The rows of Y fall into 4 groups, and each row is roughly a mix of its group's hidden directions.
Y:
[[ 22  -1  -3  -6   0   7  -9 -20  20 -28]
 [-15  -7   1   6  -3  27   6  -5 -21  27]
 [ -3  -4  25  17  -1 -31 -16  12   2   0]
 [  8  -3  20   1 -16 -36 -10   7  -9   0]
 [-20  -1  13 -19 -31  -2   6  -1  15  11]
 [  2  -1   8 -22  -6  13 -11 -15  21 -26]
 [  9   1   6   9  30  27  -9 -17  -4  -5]
 [  8  -1 -13   0  36  18  18  10   0   5]
 [-17   3 -11  14  34   1  18  14   3   0]
 [-19  15   6   0 -15 -23  25  15  -4   4]
 [-12 -15  -9 -20 -14  16   6 -21  18 -12]
 [-14  10  -7  30  20  -3  24   5  -3   2]
 [  6  -5  32  16  23   1 -16  -9  -8   3]
 [-13  -2   6  -9  37 -17  17   5  -1  -3]
 [  0   6   2  38  -3   0 -14   2  -3  23]
 [ -8  15  -5   6 -37  16  -5 -16  -3   6]
 [  2  -5 -11 -17 -18  26  15  -8  22  -6]
 [  2   4   8  14  35 -17   7  11 -13  11]
 [  8 -15  14  13  16   2 -21  -7 -21  20]
 [ 23  -9  -2  -5  30  -1  11  -5 -23   5]
 [-14  16  -2 -11 -27  -9  25  13   7   2]
 [ -5  -2 -17  -5  10  12   9 -23  33  -5]
 [  4   6  -5  19  13  -3  18  28 -15  18]
 [ -1   2  16   8  22  -7   4  12 -31  17]
 [-22  -3  16   5  17 -11  20  17 -18   8]
 [ -1   6 -17   1 -35  -7  -2   3  22 -15]
 [ -8  14 -19   7 -37  12  -1  -3   4   6]
 [ 19   0 -17 -10 -10  30 -11 -18   4  -7]
 [ -3   8   4  12 -27  -9 -21  -1  22 -17]
 [-12  13  10   9  28 -21   3  11 -15  13]
 [-15   8 -11  14   3  33  15  -8  -8 -13]
 [  3  -6 -14  -5  27  33   7  -9   8  -2]
 [ -3  -9  14  -5  20 -32   8  13 -14   9]
 [ 17  -9  16  -8  35   3   2  -9 -15  -1]
 [ 15 -18  17   4  15  -3 -26  -6 -13  17]
 [  7   8   8  -9 -34  -1 -17 -14  11 -16]
 [  6  -8 -25  -2  -2  33   5 -12  17  -5]
 [ -1  -1   4  17  18  21  28 -20   0   5]
 [-37   1   5  -5  -5 -11  23  -5  11  -3]
 [  3 -13  26  -1  11 -20   0   7 -22  18]
 [-29   5   0  -1   5  -6  31  14  -9   7]
 [ -6   2 -12  17 -25  14 -15 -23  -2  13]
 [-10   1 -10 -21 -36   5  -8 -11   9  -3]
 [  0   0 -15  -9  -6  36  -1 -24   6  -5]
 [-21   8  -3  -1 -12 -21  26  21  -2   4]
 [ 30   9 -13  -6   6  13 -28  -6  -2   8]
 [  6 -26  21 -20  14  -3   9   3 -13  15]
 [  5  -3   6  11  31 -10   9  19 -20  14]
 [ -1  12   2   4  10 -20  18   6 -30  18]
 [ -6 -23 -16  -6  27  20  -3  -5  -4  14]
 [ -7   4 -15 -12 -31  11  -8 -14  20  -8]
 [  5  10   5  22  13 -23   7  18 -22   9]
 [ -3   7  -8  16 -23 -16  17  21   1  18]
 [  6 -12 -22   7  16  28 -11 -19   3  -4]
 [ 15   5 -12 -25  11   9  -7  -9  10 -29]
 [  3  -3 -14 -11  -5  40  -2 -15  10  -3]
 [-25  11   0   5 -33   3   1   2  15 -14]
 [  0  -3 -18 -25 -19  10 -13 -20  17   0]
 [-21   3  -1  -3  25   3  26  10   1 -19]
 [ 21 -25 -13  -5  10   2 -12 -10  25  -8]
 [ 12  -4 -19   8  16  28  -8  -6  19 -13]
 [-10   7   4   5   4 -31  -3  16 -28   6]
 [ -4  16  -6  24  -7   0   9  11 -22  25]
 [  4  11 -26  -3  18  30   7  -9   6  -9]
 [  8  10  -3 -26 -28   2   2 -10  18  14]
 [ -6   3  21   2   3 -28   6  16 -22  15]
 [ -6 -10  18  14   7 -18  -4  10 -24  23]
 [-17   0   0  -7 -38   2  -8   0  18 -12]
 [ 19  -7   8   5  32  15  -3 -19   2 -11]
 [-13 -18   9 -23 -14  -5   5 -24 -12  14]
 [-22  -2  -5   6   7  22   3 -12  17 -28]
 [ -5  18   2 -12 -32   2  17  11  14 -11]
 [ 29 -25   7   8   6   0  -6  -7 -14  19]
 [ 11 -27  12   8  19   1 -24  14  -8  -2]
 [  5  10  -9  -4  -5 -32 -16   9 -19  15]
 [-18  -1  19   9  21 -15  16  14 -19   3]
 [ 25   0  -4   0 -25   8 -26 -13   8   2]
 [ 26 -16 -10 -13  25   1   1  -5   9 -17]
 [  3  23 -13  14  26  11 -18  -4  -9  -9]
 [  5   1  -1 -14 -25 -24 -23  14   4  -8]
 [ -1  31 -19  14 -16  20  -2  -2   8  -6]
 [ 14 -12  12   6  38  -5   6  -2 -15   4]
 [  0 -17  24  10  -6  18  25  11  -6 -10]
 [ -4   3  23  27  16 -18  -2   4 -17   9]
 [ -4   1  12  13   1 -30  -3  14 -26  14]
 [ -1  -6   9 -19 -36  12  14  -3  -9   8]
 [  2  -4  13   9  12 -18  14  27 -16  18]
 [ -4 -19  12  -8  -1 -15 -28 -23  -6 -11]
 [  4   3  -4   0 -21  14 -17 -11  29 -18]
 [ 16  -3  -6  -8  14  18 -13 -12  18 -26]
 [ -5 -13  10 -23 -20  -4 -13 -21  11 -17]
 [  7  -2   9   7  42   9   4  -9  -8  -6]
 [  5   4  -3  18  19  14   9 -17  21 -22]
 [ -7  -5 -20 -16 -18  17  25  -4  17   4]
 [ 25  13 -16  -7 -20   9 -17  -5 -16   7]
 [-12   0  -7  25   8 -20  16  19 -10  17]
 [  4  18  -6   5  35  -3 -10   0 -21   8]
 [-14   3  16   0 -11 -28   9   5  21 -18]
 [ 22  -2  -2  -6  25  16   1 -20   4 -20]
 [  1 -20  12  -4  27 -23  -6  20  -3   3]
 [ -4  -3  -3  -5  28  18 -10 -31  -2   6]
 [ 11   7 -12  -1 -33   3 -16  -9  15 -15]
 [ -5  -9 -23  -6 -16  23   0 -10  -1  26]
 [-19   0  -2  -8 -24  -9   8  17 -13  26]
 [-15  -8   5   0  15  20  13 -12  29 -12]
 [  0  -2   6  10 -11 -31   4  26 -16   7]
 [ -6   5 -10  -9 -17  20   0 -17  32  -5]
 [  5   7 -33   8   4  23  20   9   2   4]
 [ 32   7  -3  13  15   3   7   5 -23  12]
 [ -1 -16  14 -13  25   5  -4 -12 -28   6]
 [-12   2  30   9  14  13   7  -1 -25   8]
 [  6  17   5  -8 -42   1   3   1  10   0]
 [  0 -18   7 -28   5  -5  31  -1  -1   9]
 [-10 -10  19   1  25  25   3  -3 -19   9]
 [  9 -10  -1 -12 -22  33  11 -13   0  -8]
 [  2  11  -7  -5 -27  11   2  -1  32 -15]
 [-21  -7  11  -2  32 -16  12   4 -15   2]
 [  4   7  -5  -6 -19  38   0 -13   8  -8]
 [-11   4  -3  10  10  -4   9  14 -30  27]
 [  8   8 -12  -9 -26 -30  -1   0  12  13]
 [  5  11  -6 -21 -30   7   7   2  23 -10]
 [  0 -16   9  10   6 -30  -9  18 -14  17]
 [  9   2 -11  20  22  -9  12  29   4   7]
 [ 24   5   9  11  24   1  12   8 -21  17]
 [  0  -8  -8  -3 -40   0  -8  -3  15 -14]
 [ 10 -10  22  12  23 -19 -14   8 -15   6]
 [  6   6 -23   8 -23  30   4   0  11  -6]
 [ 11  13 -10  13  39   5   5  -7 -10   4]
 [-23   6  11  13  20  -5  22   4 -21   4]
 [ -5  15 -16   2 -29  16   7 -14  16 -11]
 [  3   3  13  19  24 -25   9  17   0  13]
 [  6  -1  18 -16  -5 -25 -25   7   4 -18]
 [ 11 -19  -1 -10   3  18   1 -13  34  -2]
 [  6   2  14  13  16 -21   2  21 -24  11]
 [-13   0   3 -25 -17 -29   4 -11  12 -10]
 [ 23  -6   5 -11  12  17 -23 -22  10  -5]
 [ -5   0  -9 -14  -9 -11 -25  26 -17  14]
 [ -2 -24  -4 -22  -1  17   3 -25  16   0]
 [-25  16   8  12 -17  -4  18  10 -20  -6]]
Here is one row of each group, with its name. Which group are the others in?
[ -1  -7 -25 -18   9  22  22 -11   9  -1] => D
[-7  3 21 13 35 -2 11 12 -7  6] => M
[ 10   5 -10   0  -5  36  -9 -20   7 -13] => C
[ -8  12  -5   5 -32 -13  -3   1  22 -18] => Q

[-12  -7  18   1 -10 -30 -12 -10 -19  13] => D
[  7  10  -2   2  -3 -30  -5  12 -27  17] => M
[  1  19 -22  10  -3  33   0 -11  10  -3] => D
[  2  -8   5   3  40 -14  13   1 -10  10] => M
[  6 -18   6  -3  21  22 -18 -22  11  -6] => D
[ 10 -18  -1 -10   8 -15 -18  12  26 -18] => Q
[ 25   3   1  15  29  -9  -8  10 -13  10] => M
[-13 -15   1  -9 -27 -27 -11   8  11  -4] => M
[ 15 -14  18   1  30   9  -1   9 -22   2] => M
[ -2  34 -16  20   2   5  12  -4 -16   0] => M
[ -4   5  18  19  27  14   1  -6 -16 -18] => C
